Each row has a name. Each piece below is followed by the name of the row it came from. Each question is about the rows just above it. Some pieces are copies with a little noise.

Fon: [ 0.12 -0.07 -0.07 -0.09  0.09  0.00  0.11  0.01 -0.07 -0.06  0.14 -0.04
  0.06  0.17 -0.07 -0.12 -0.07]
Fav: [ 0.53  0.09  0.18 -0.71 -0.21  0.25 -0.17 -0.27 -0.32 -0.64  0.02  0.18
 -0.24  0.24 -0.24  0.77 -0.15]
fov: [ 0.12 -0.07 -0.07 -0.09  0.09  0.00  0.11  0.01 -0.07 -0.06  0.14 -0.04
  4.30  5.65  0.70 -8.26 -3.86]
q: [ 0.12 -0.07 -0.06 -0.09  0.09  0.00  0.11  0.02 -0.08 -0.06  0.13 -0.05
  4.29  5.66  0.70 -8.26 -3.84] => fov
q: [ 0.12 -0.06 -0.06 -0.08  0.10  0.01  0.10  0.01 -0.06 -0.06  0.15 -0.04
  0.07  0.17 -0.08 -0.12 -0.07] => Fon
q: [ 0.53  0.10  0.18 -0.71 -0.21  0.26 -0.17 -0.27 -0.33 -0.65  0.02  0.19
 -0.24  0.25 -0.24  0.77 -0.15] => Fav

Zafa: [ 1.30 -2.37 -0.97 -3.47  2.40  3.17  3.45 -7.46 -0.75 -3.69  1.09 -2.15
  0.37  1.99 -0.76  0.33 -1.14 -5.62  8.58 -6.16 -2.06 -2.35 -0.90 -1.11
  4.03]
bagi: [ 2.09 -2.93 -1.47 -3.99  2.65  2.23  2.46 -7.77 -0.03 -4.07  0.68 -2.21
  0.04  1.35 -0.27  0.45 -0.73 -4.50  7.90 -5.70 -1.68 -2.30 -1.01 -1.51
  3.29]
rep: [-0.16  1.13  0.52 -1.36  1.87  1.85  5.03 -7.63 -1.79 -5.34  1.95 -2.32
  1.72  2.35 -1.60  0.57 -2.19 -5.69  7.87 -4.90 -2.12 -2.33 -0.86 -1.83
  2.51]
tulu: [ 0.30 -0.13 -0.04 -2.32  2.15  2.61  4.61 -7.67 -1.46 -4.76  1.54 -2.25
  1.18  2.32 -1.24  0.52 -1.83 -5.86  8.56 -5.53 -2.21 -2.48 -0.90 -1.49
  3.52]
luv: [ 1.96 -3.07 -1.40 -3.99  2.57  2.64  2.62 -7.58 -0.14 -3.80  0.73 -2.04
 -0.06  1.60 -0.43  0.37 -0.78 -4.90  8.19 -6.07 -1.82 -2.20 -0.97 -1.24
  3.66]
fabit: [ 1.90 -3.07 -1.40 -3.99  2.55  2.76  2.54 -7.55 -0.20 -3.69  0.73 -2.15
  0.15  1.69 -0.43  0.37 -0.78 -4.90  8.26 -6.12 -1.89 -2.19 -0.85 -1.19
  3.80]
mep: [-0.29  1.40  0.52 -1.27  1.77  1.85  5.19 -7.85 -1.84 -5.40  1.99 -2.31
  1.66  2.49 -1.64  0.48 -2.19 -5.69  7.80 -4.81 -2.15 -2.29 -0.89 -1.85
  2.37]
Vesez: [ 0.17  1.68  0.59 -1.00  1.75  1.44  5.27 -7.59 -1.90 -5.50  2.16 -2.34
  1.88  2.35 -1.76  0.56 -2.24 -5.59  7.53 -4.56 -2.07 -2.20 -0.97 -1.94
  2.23]
q: [ 0.30 -0.13 -0.02 -2.31  2.15  2.60  4.62 -7.67 -1.46 -4.77  1.54 -2.25
  1.18  2.31 -1.24  0.52 -1.83 -5.86  8.56 -5.52 -2.20 -2.48 -0.90 -1.49
  3.52] => tulu
q: [ 1.90 -3.07 -1.39 -3.99  2.56  2.76  2.54 -7.56 -0.21 -3.69  0.75 -2.16
  0.14  1.69 -0.43  0.36 -0.78 -4.90  8.26 -6.13 -1.89 -2.18 -0.86 -1.19
  3.80] => fabit
q: [ 1.32 -2.37 -0.98 -3.48  2.41  3.17  3.48 -7.44 -0.74 -3.67  1.09 -2.15
  0.35  1.99 -0.75  0.33 -1.13 -5.62  8.59 -6.16 -2.07 -2.35 -0.92 -1.11
  4.02] => Zafa
q: [ 2.07 -2.93 -1.47 -4.01  2.64  2.23  2.45 -7.78 -0.02 -4.07  0.68 -2.22
  0.04  1.37 -0.27  0.45 -0.74 -4.51  7.92 -5.70 -1.67 -2.30 -1.01 -1.50
  3.28] => bagi
q: [-0.15  1.13  0.53 -1.36  1.88  1.82  5.04 -7.64 -1.78 -5.35  1.96 -2.31
  1.72  2.34 -1.59  0.58 -2.18 -5.66  7.86 -4.90 -2.15 -2.34 -0.88 -1.82
  2.51] => rep

Zogu: [-3.04  3.09  3.43 -1.74  0.43 -2.57  1.04 -0.45 -0.06]
kemaz: [-1.12 -4.93  1.64  1.38 -0.89  6.25  1.91 -0.35 -1.47]
famoz: [ 1.28 -0.06  1.12 -1.85  0.22  0.65  0.26  0.25  3.10]
miru: [ 0.92  3.03 -2.73 -1.23 -0.74  5.33  0.24  0.31  1.68]
Gopav: [-0.83 -2.68  4.07  0.94 -0.39  6.22  1.01  1.01  1.76]
doto: [-9.25 -2.18  7.52  0.62  1.12  2.85  0.47 -0.05  0.68]
fofi: [-3.04  3.09  3.43 -1.74  0.43 -2.57  3.43 -0.45 -0.06]
q: [-9.25 -2.18  7.52  0.63  1.11  2.84  0.46 -0.07  0.67] => doto
q: [ 0.90  3.03 -2.73 -1.21 -0.74  5.33  0.23  0.31  1.68] => miru

nofur: [-1.81 -2.21  1.55  0.42  8.19 -0.32]
tef: [-4.77 -3.94  0.95  3.38  8.03 -5.38]
diz: [-2.29 -1.23 -0.38  3.54 -3.53 -5.14]
q: [-1.81 -2.21  1.55  0.41  8.19 -0.33] => nofur
q: [-4.77 -3.94  0.94  3.38  8.03 -5.38] => tef

